In the rows, 128 means zero.
Turns in one plane each, and the order they were made in; the first pair answered:
K230 (before -> after):
[147 140 117 138 132 130 134 145  98]  ->  [114 155 128 109 129 136 150 133 139]
[ 94 154 136 118 127 140 169 137 155]  ->  [127 112 151 106 110 133  96  92 156]
[163 146 113 148 154 125 124 124  97]  ->  [123 171 117 125 149 137 163 130 128]
K609 (before -> after):
[110  95 119 165 127 166 128 162 164]  ->  [ 96 111 130 135 131 164 130 145 189]
[165 155 109 143 140 117 109 122 126]  ->  [149 163  98 149 141 124 129 142 123]
[125 141 149 128 128 124 193 132 146]  ->  [142 139 163  98 131 111 153  91 153]
[117 115 152  85 135 119 108  68 157]  ->  [160  80 123 139 130 119  90  92 104]
K78 (before -> after):
[ 94 145 134 111 130 135 175 143 154]  ->  [130  94 105 163 114 141 149 163 112]
[136 104 125 130 125 145  90 122 157]  ->  [113 127 137 113 134 143 112 123 173]
[124 123 118 145 123 173 137 133 110]  ->  [139 116 129 126 124 159 104 105 113]
Now pairs of rows:
(2 to 4 turns a pair)
[193 110 124 160 132 128  86 120  82]  ->  [154 108 101 185 109 163 149 167  96]  K609, K609, K78
[125 141 151  99 141 115  99 103 141]  ->  [141  95 136 133 124 132  88 121 121]  K78, K230, K609
[125 167 154  81 149  95 139 109 130]  ->  [144  67 124 145  95 139 111 126 128]  K78, K230, K78, K78
[ 77 103 118 131  86 166 177 149 191]  ->  [188 124 121 136 152  84  67 109  83]  K609, K230, K78, K230
[118 177 132 131 142 116 141 154 127]  ->  [142 107 118 162 111 132 105 152 116]  K230, K78, K78
[137  56 124 130  97 143  86  95 157]  ->  [164 150 101 163 172  95 129 149  70]  K230, K78, K230
[109 134 153  85 125 116 118 103 147]  ->  [ 90 153 139 107 127 122 169 140 136]  K609, K230, K230
[ 89 238 124 125 163 103 158 128 130]  ->  [140 101  75 223  93 146 110 163  89]  K230, K78, K78
[160 158 122 156 145 102 131 148  82]  ->  [106 136 117 157 109 146 173 163 141]  K609, K230, K78
